In the rows, zero is written as 128.
Each named turn below is shown by a few rows before and after it. Which turns, in which order, take the first row of each later pair to the second? The first pair is answered.
turn G:
[171 163 181 127 160 129 140 130 155 112 122 126]  ->  [161  77 131 141 119 157 123 145 118 107  78 113]
[ 74 191 187 138 163 100  99  76 174 156 178  92]  ->  [160 145 214 120 104 149 181 175 164  59  98 159]
[113 198 173  82 144 129 161 134 134 120 151 125]  ->  [123 106 130  89  93 166 167 173  94  95  93 125]
[118  95 119 139 104 140 141 156 143 105  92 120]  ->  [ 85 125 111 144 128 119 110 112 149 145 126  97]
turn B:
[140 123 120 110 101 143 145 144  99 114 112 140]  ->  [111 119 134 101  94 137 130 132  98 126 106 122]
[192 139 113  83 143 133 151 125 148 157 127 141]  ->  [150 138 152  60 127 126 134 109 152 165 116 120]
[177 151 108 164 155 139 144 151 136 115 147 139]  ->  [126 162 192 118 128 132 133 140 154 110 122 121]
[122 127 123 127 111 133 155 130 113 110 111 122]  ->  [106 122 120 123 110 130 144 125 113 119 114 111]
turn R:
[138 139 106 139 152  92 130  74 149 180 150 131]  ->  [116 128 120 127 137  93 116  67 147 185 135 119]
[174 159 180 115 122 129 162 138 149  62 105 159]  ->  [203 168 138 143 150 124 167 136 143  73 134 166]
[148 108 132 117 104 151 159 161 126  95 100 147]  ->  [164 113 110 131 117 148 163 161 123  99 114 154]
turn X:
[130 101  97 134 120 140 115 130 112 122 105 150]  ->  [152 141 101 143 148 129 129 126 130 122 133 165]
[ 91 116 134 114 129 124  88 118 112 166 138 124]  ->  [106 143 134 122 149 117  98 114 123 164 160 129]
[ 99 161 201 103 119 113 118 124 153 122 116 143]  ->  [ 75  86 131 130  97 126  82 116 115 145  97 115]
[107 182 147 115 156  99  81  80 150 150 142 122]  ->  [ 86 153 173  94 123 112  78  91 145 137 109 114]

Between the rows of a pair lie two turns.
[190 139 102 124 163 119 126 161 133 109 117 137]  ->  [115  92 109 106 125 119  80 137 114 130  88  95]
B then X
[151 187 177 100 123 144 158  92 153 116 152 149]  ->  [111 115 178  82  71 165 139 104 128 108  96 127]
R then X
[ 34  91 147 110  91 135 105  68 134 150  84  98]  ->  [188 163  82 172 169 139 191 113 152 116 145 182]
X then B
[109  63 152  93  79 160 142 136 108 138  74 113]  ->  [ 85 135 133 117 147 115 107  72 130 200 159  89]
G then X
[152  91  75 140 136 134 110 149 101 142 122 137]  ->  [107  83 102 122 121 129  81 132 104 150 112 112]
B then G
[ 85 132 164 114 106 119 119 119 136 128 117 106]  ->  [161 124  90 162 135 129 147 141 119 117 137 135]
X then B
[122 172 103 156 154 117 123 103 126 117 144 110]  ->  [ 94 155 111 144 143 116 109  95 119 124 132  92]
X then B
[ 81 138 148 119 125 131 116 116 150 161 128 113]  ->  [ 90 150 137 132 139 126 121 111 149 167 142 116]
X then X
[ 99 149  73 145 177 106 113  83 115 171 147 102]  ->  [161 100  48 150 146 144 161 150  98 118  95 141]
B then G
[168 186 100 139 162 124 149 106 139 129 179 144]  ->  [101  70  91 116  81 155 109 117  96 121  98 102]
X then X
[ 76 116 125 128 126 120  92  94 134 161 129  93]  ->  [100 148 194  98 118 124 135 121 157 121 118 118]
R then G
[119 171 105 138 156 119 120  91 141 146 171 124]  ->  [166 119  94 137 113 155 163 149 121  95 115 154]
B then G
[192 165 117 172 157 142 178 146 119 123 132 180]  ->  [ 81  72 104 158 101 146  99 110  83 158  82 109]
X then G
[150  81 138 126 123 135 156 147 144 113 144  94]  ->  [143 118 150 126 145 119 148 124 157 126 170  92]
G then G
[120 162  84 132 150  94 124 111 110 143 134 143]  ->  [ 98 177 142  99 132  92 132 114 126 130 116 138]
B then B
[205 168 103 144 152 131 173 144 133 122 163 171]  ->  [209 160 113 136 141 137 182 154 132 113 152 176]
G then X
[ 97 141 206  78 125  92 136 128 101 107 119 114]  ->  [187 131 102 144 163 103 164 157  77 104 148 152]
B then B
[104 104 143 116 109 124 113 110 126 132 117 106]  ->  [157 120 138 126 116 134 149 142 128 105 120 141]
B then B
[145 209 187 103 165 141 166 110 147 169 180 154]  ->  [ 93 188 178  96 157 134 122  78 139 198 179 117]
B then R
[101  71 108 126  99 147 106 106 141 124  91 135]  ->  [140 142 169 106 120 137 148 122 176  98 109 169]
G then G
[105 160 143 126 159  98 138 108 144 148 171 113]  ->  [104  68  94 133 111 131 130 140 102 131 116 109]
G then G
[139 205 104 165 179  99 115 103 145 163 189 125]  ->  [ 87 201 210 100 128 104 112 110 163 140 140 113]
R then X
[112  94 115 121  91 133 109 129 100 133 102 112]  ->  [150 182 165 114 128 118 143 130 141 121 141 143]
X then X
[150 166 142 132 142 111 149  99 157 137 169 141]  ->  [112 137 186  97  96 119 139 107 151 120 125 129]
R then X
[154 109  87 142 126 123 102 128 121 154 135 125]  ->  [166 104 120 119 102 138 129 154 124 122 102 141]
B then X
[166 153 148 132 131 121 147 145 162 103 136 154]  ->  [128 126  87 159 140 108  96 109 144 151 156 116]
B then B
[128 207 175 108 178  86 141 103 178 135 159 138]  ->  [ 70 158 210  78 128  97 115 103 164 135 109 109]
B then X
[100 113  95 134 134 120 103 116 114 162 131  94]  ->  [110 170 170 103 140 112 135 121 145 135 136 114]
R then G
[116 157 156 109 161 126 104 109 143 112 122 114]  ->  [157 155 136 121 167 137 134 136 138  92 118 141]
B then G
[ 59  69 104 109 101 119  98 154 139 133 113  83]  ->  [110 146  72 148 175  92 113 138 159 153 190 106]
G then B
[157 160 100 148 162 128 150 141 130 112 157 189]  ->  [119 132  61 163 163 124 109 116 112 144 163 154]
G then G
[135 129 150 112 104 139 154 150 125 128 114 135]  ->  [121 103 103 131 106 138 131 134 110 152 117 119]
R then G
[ 94 105 119 127  95  86  66 121 104 126 142 104]  ->  [103 150 177 102  99  78  90 126 130 107 147 118]
R then G
[118 119 157  99  96 129 113 147 119 100  95  96]  ->  [144 120  73 149 139 122 104 133 104 131 138 100]
G then B
[115  90  91 136 124 136 143 155 103 123 123 118]  ->  [135 101  91 141 136 134 155 159 109 120 133 127]
B then X
[115 110 102 134 155 137 108 100 115 157 136  88]  ->  [ 99 105 157 101 130 144 116 114 123 135 111  85]
R then R
[101 111  83 106 151 143  97 105  71 139 136 113]  ->  [115 170 115 102 179 123 111  97  99 141 168 122]
X then R
[ 80 110 164  98 106 136 110 111 121 136  97 103]  ->  [184 138  96 150 152 144 156 144 119 116 132 156]
X then B
[121 135 147 127 109 112 121 127 123 165 130 114]  ->  [157 143 143 135 115 119 143 146 125 147 129 137]
B then B
[135 154 161  97 130 128 141 137 126 143 143 114]  ->  [110 116 128 107 119 132 118 130 108 159 131  97]
G then G
[124 118 169  83 106 150 157 161 136  84  68 152]  ->  [ 57 110 166  81 107 131 103 114 136 131  82 106]
R then B
[160 109  27 168 174 115 121 126 113 157 166 125]  ->  [139  60 127  96  84 152 150 182 110  89  67 138]
B then X
[152 124 160 115 112 135 155 160 132  89 102 166]  ->  [100 166 152 124 151 103 101  97 143 149 157 126]
G then G
[146 127  30 166 124 134 145 112 103 125 135 130]  ->  [129 195 168  97 108 122 179 120 152  91 117 142]
G then X
[115 134 108 161 142 130 161 132  86 132 120 135]  ->  [107 157 124 157 152 119 160 120  96 141 138 129]
R then G
[155 175 171 110 135 127 162 140 153 106 140 154]  ->  [137  98 152 107  89 148 146 160 124  93  88 141]
X then R
[ 96 129 173 124 111 134 125 127 160 120 123 118]  ->  [137 146 161 133 129 138 149 144 162 104 135 144]
R then R
[139 137 133 122 139 110 105 125 136 138 135 118]  ->  [150 113 130 118 120 121 115 141 126 125 112 124]
G then X
